In the data rows, the value 128 means zero.
Here are some points:
[145 103 172 129 81 133 170 149 129 143 150 84 179 153 164 147 133 69 106 136 121 127 102 96 128 137 92 122 106]
[121 145 108 123 143 106 116 102 121 110 129 125 112 109 101 104 129 165 138 125 142 112 147 153 120 130 138 126 157]
[80 112 171 138 58 144 147 79 116 133 134 106 104 161 187 142 103 121 127 110 120 163 169 111 149 187 125 148 161]
[105 103 126 88 144 123 132 144 162 142 133 126 169 88 82 135 140 170 178 153 87 66 178 109 85 161 163 117 156]
[145 141 129 129 121 147 130 98 123 158 139 35 196 103 185 190 115 0 81 221 183 117 61 115 75 139 34 81 114]
[88 147 164 149 70 153 155 101 115 137 131 101 111 157 204 155 80 89 108 123 125 174 160 115 184 173 112 150 159]
[170 148 90 127 195 100 92 135 138 113 124 151 136 87 63 103 152 162 146 149 138 86 124 169 90 93 152 98 126]
[100 130 125 122 123 155 131 126 121 131 128 110 130 87 137 163 95 88 133 168 128 113 155 110 143 164 123 119 139]
[116 198 94 126 156 128 100 80 111 137 85 107 170 72 137 140 122 98 154 220 201 98 125 179 108 116 99 76 169]
[60 151 193 176 42 181 153 68 73 127 109 93 86 169 255 186 85 56 120 136 149 193 132 94 194 164 103 135 144]
[157 120 109 116 151 102 124 142 155 128 139 128 144 142 82 103 144 150 120 104 109 122 100 150 108 122 119 138 107]
[147 148 113 151 140 125 133 127 120 118 139 111 162 103 142 157 125 43 81 168 160 141 67 127 102 110 78 111 91]
[185 156 97 104 134 91 135 176 158 138 127 112 165 120 90 93 140 133 104 132 135 82 110 176 124 101 97 117 130]
[147 159 90 141 188 99 78 131 114 100 119 191 76 126 81 85 162 185 137 102 155 133 113 166 136 76 149 129 106]
[126 138 113 128 165 99 102 122 141 124 113 162 116 128 90 87 146 185 161 120 126 95 143 176 119 108 150 109 141]
[223 163 94 138 186 94 104 184 134 120 125 172 146 121 54 97 179 150 117 108 151 96 78 177 114 39 134 117 71]
[119 112 215 92 33 152 195 166 132 167 109 120 169 198 171 100 133 118 156 112 67 126 180 96 189 165 124 147 155]
[124 143 96 126 176 108 102 113 132 114 119 152 118 114 70 97 157 191 163 125 134 105 141 151 109 116 166 120 131]
[74 78 144 156 85 120 134 68 113 110 146 120 53 179 159 124 103 164 122 60 95 205 160 104 160 187 146 180 156]
Then 31 other points, each followed by its number:
[149 163 72 138 192 125 103 155 125 110 126 164 96 105 75 109 131 154 126 102 136 124 115 156 124 87 160 135 96] 0
[119 104 87 112 169 106 118 133 145 133 139 133 130 104 85 111 126 176 162 132 104 86 173 135 91 140 161 124 153] 1
[119 119 107 113 180 114 104 145 131 104 131 157 103 98 77 119 134 171 161 126 113 101 157 126 99 120 167 131 124] 2
[181 114 130 107 129 111 156 184 171 137 149 116 153 145 102 130 131 108 94 102 85 113 95 124 105 119 98 147 99] 3
[72 82 181 128 102 139 145 135 112 117 124 153 97 155 151 130 136 167 186 91 96 138 165 75 163 160 183 145 132] 4
[130 176 168 146 53 146 156 89 127 140 111 62 161 153 219 162 94 37 74 167 179 165 107 135 164 140 39 102 138] 5
[107 132 98 137 144 111 88 105 135 122 107 125 116 98 103 119 130 159 138 143 147 122 159 174 120 118 144 120 151] 6
[137 133 132 102 132 131 139 175 136 136 113 141 150 131 106 121 141 135 148 126 112 97 145 116 123 120 139 107 132] 7
[143 111 134 112 145 134 144 206 127 119 132 174 105 158 80 99 137 170 141 55 71 120 146 111 157 115 167 160 96] 8
[137 138 205 136 43 163 175 135 104 144 134 76 161 177 217 167 88 13 81 149 147 177 82 87 182 144 59 122 106] 9
[121 98 143 99 109 142 154 137 155 145 142 85 174 106 144 165 100 71 116 175 118 100 134 92 92 167 108 124 151] 10
[134 194 152 146 108 154 135 149 91 124 86 126 118 148 170 142 116 70 124 139 177 148 110 134 189 99 106 108 123] 11
[142 93 116 119 136 100 110 96 151 134 163 127 147 141 94 104 152 176 105 125 97 128 107 151 83 158 116 138 128] 12
[168 103 123 103 126 110 142 156 154 148 152 113 168 125 96 140 131 108 85 124 102 109 90 115 96 122 103 136 77] 13
[83 97 126 122 136 149 137 115 121 131 154 111 108 96 157 177 105 87 144 168 149 130 138 88 99 170 116 117 128] 14
[141 96 131 112 148 134 130 111 136 150 141 110 170 92 131 164 130 101 127 181 134 87 131 106 80 149 121 105 121] 15
[109 98 202 143 47 147 176 130 123 150 128 88 151 181 189 136 123 92 104 117 112 153 117 110 154 151 83 126 125] 16
[172 81 118 81 170 106 142 180 173 148 147 129 196 116 60 112 156 158 126 137 76 61 115 112 68 127 117 125 100] 17
[70 63 142 134 138 115 112 69 137 120 160 111 107 122 119 131 140 189 148 131 114 126 154 94 85 193 156 139 155] 18
[102 104 110 135 142 114 117 99 129 126 130 140 104 121 117 109 133 177 123 109 111 133 142 139 113 141 151 144 136] 19
[123 151 91 132 145 106 88 112 132 118 129 138 107 116 96 92 120 172 125 134 143 114 150 174 117 123 145 122 153] 20
[167 176 79 145 200 88 86 145 128 98 95 196 103 116 74 69 166 201 149 103 145 118 128 177 127 75 169 135 113] 21
[150 113 138 107 128 99 129 143 156 137 127 129 151 140 98 97 153 152 124 114 117 114 135 154 104 111 128 132 135] 22
[140 122 87 146 190 101 95 135 128 98 152 180 75 133 82 119 152 172 132 87 115 138 122 139 111 99 169 154 92] 23
[175 123 104 135 144 119 137 152 147 137 151 120 152 122 107 130 137 100 94 142 126 124 80 119 102 93 103 118 88] 24
[164 141 73 111 191 100 89 153 156 133 123 175 144 98 59 90 152 162 139 127 134 79 128 160 94 89 153 114 111] 25
[190 133 118 97 140 110 132 180 167 146 130 124 168 128 82 106 139 126 109 129 112 107 93 147 100 99 86 130 108] 26
[135 130 97 97 178 135 120 162 144 139 131 141 163 91 94 127 148 124 181 173 127 53 137 115 96 116 136 93 119] 27
[170 169 75 119 188 101 106 152 150 117 114 165 133 89 60 87 162 165 134 134 144 86 117 171 93 70 131 112 104] 28
[105 121 127 156 123 117 113 77 114 121 137 127 90 141 139 116 133 173 118 109 133 150 124 141 135 137 142 136 148] 29
[103 138 74 107 214 148 94 150 115 111 119 193 94 56 60 128 142 168 204 140 118 79 155 109 88 115 202 99 124] 30
Which three of these numbered points are nearest to each point below, looking only along the 7 directions in which the first points spread most? Their numbers follow each, nearest first.
[93 85 127 126 137 118 107 95 134 115 146 144 94 130 118 118 135 187 136 94 108 143 146 115 131 162 166 144 140] > 19 29 18
[74 69 176 119 86 126 161 144 119 124 132 149 86 171 162 132 123 164 153 78 71 152 186 75 146 182 179 158 143] > 4 18 19
[126 124 192 141 65 150 159 127 113 136 132 78 162 180 226 168 114 20 80 138 130 195 66 94 169 144 62 136 107] > 9 16 5
[115 113 175 109 103 149 160 159 136 152 112 123 150 156 128 135 142 125 146 116 91 117 151 98 135 143 145 128 132] > 7 4 22
[160 142 65 118 201 99 93 136 152 112 120 167 133 104 36 92 152 184 146 125 130 79 126 182 93 79 152 97 127] > 25 28 21
[65 96 162 142 110 168 125 127 107 110 136 155 77 147 162 144 135 140 165 93 93 163 157 75 153 151 185 165 118] > 4 29 19
[101 122 160 131 77 145 140 83 113 140 140 64 158 122 196 176 101 64 106 175 149 145 114 107 123 175 90 117 135] > 14 10 5
[52 108 176 156 108 160 124 95 89 107 121 152 60 143 188 136 124 142 159 94 118 164 171 75 180 160 184 168 139] > 4 29 19
[114 134 115 133 180 127 102 140 135 112 134 166 89 117 103 107 140 179 160 108 118 123 138 126 120 119 176 134 128] > 2 19 23
[112 126 118 118 170 137 104 136 126 112 116 161 113 95 105 112 144 165 171 126 119 108 168 134 134 132 173 114 138] > 2 1 6
[116 129 111 119 141 115 102 101 126 128 124 128 123 119 89 102 126 185 136 122 136 107 152 151 114 126 145 121 157] > 6 20 19
[145 139 105 157 120 103 106 107 108 104 146 112 82 157 138 124 105 148 80 75 146 202 88 159 150 119 112 156 117] > 29 19 20
[154 218 126 164 81 149 132 139 100 96 124 117 88 147 175 144 73 52 76 114 172 199 94 145 190 83 90 136 112] > 11 5 9
[146 128 147 121 91 146 160 145 135 150 133 90 194 117 159 165 128 45 94 170 140 126 80 93 119 128 79 105 112] > 10 15 24
[114 118 178 121 68 139 170 142 110 136 128 105 147 168 176 131 122 94 123 119 121 137 118 102 156 141 93 132 132] > 16 11 9
[123 94 124 134 105 133 144 135 128 117 171 114 99 138 139 163 79 104 73 94 96 180 116 109 128 152 109 166 116] > 29 14 3
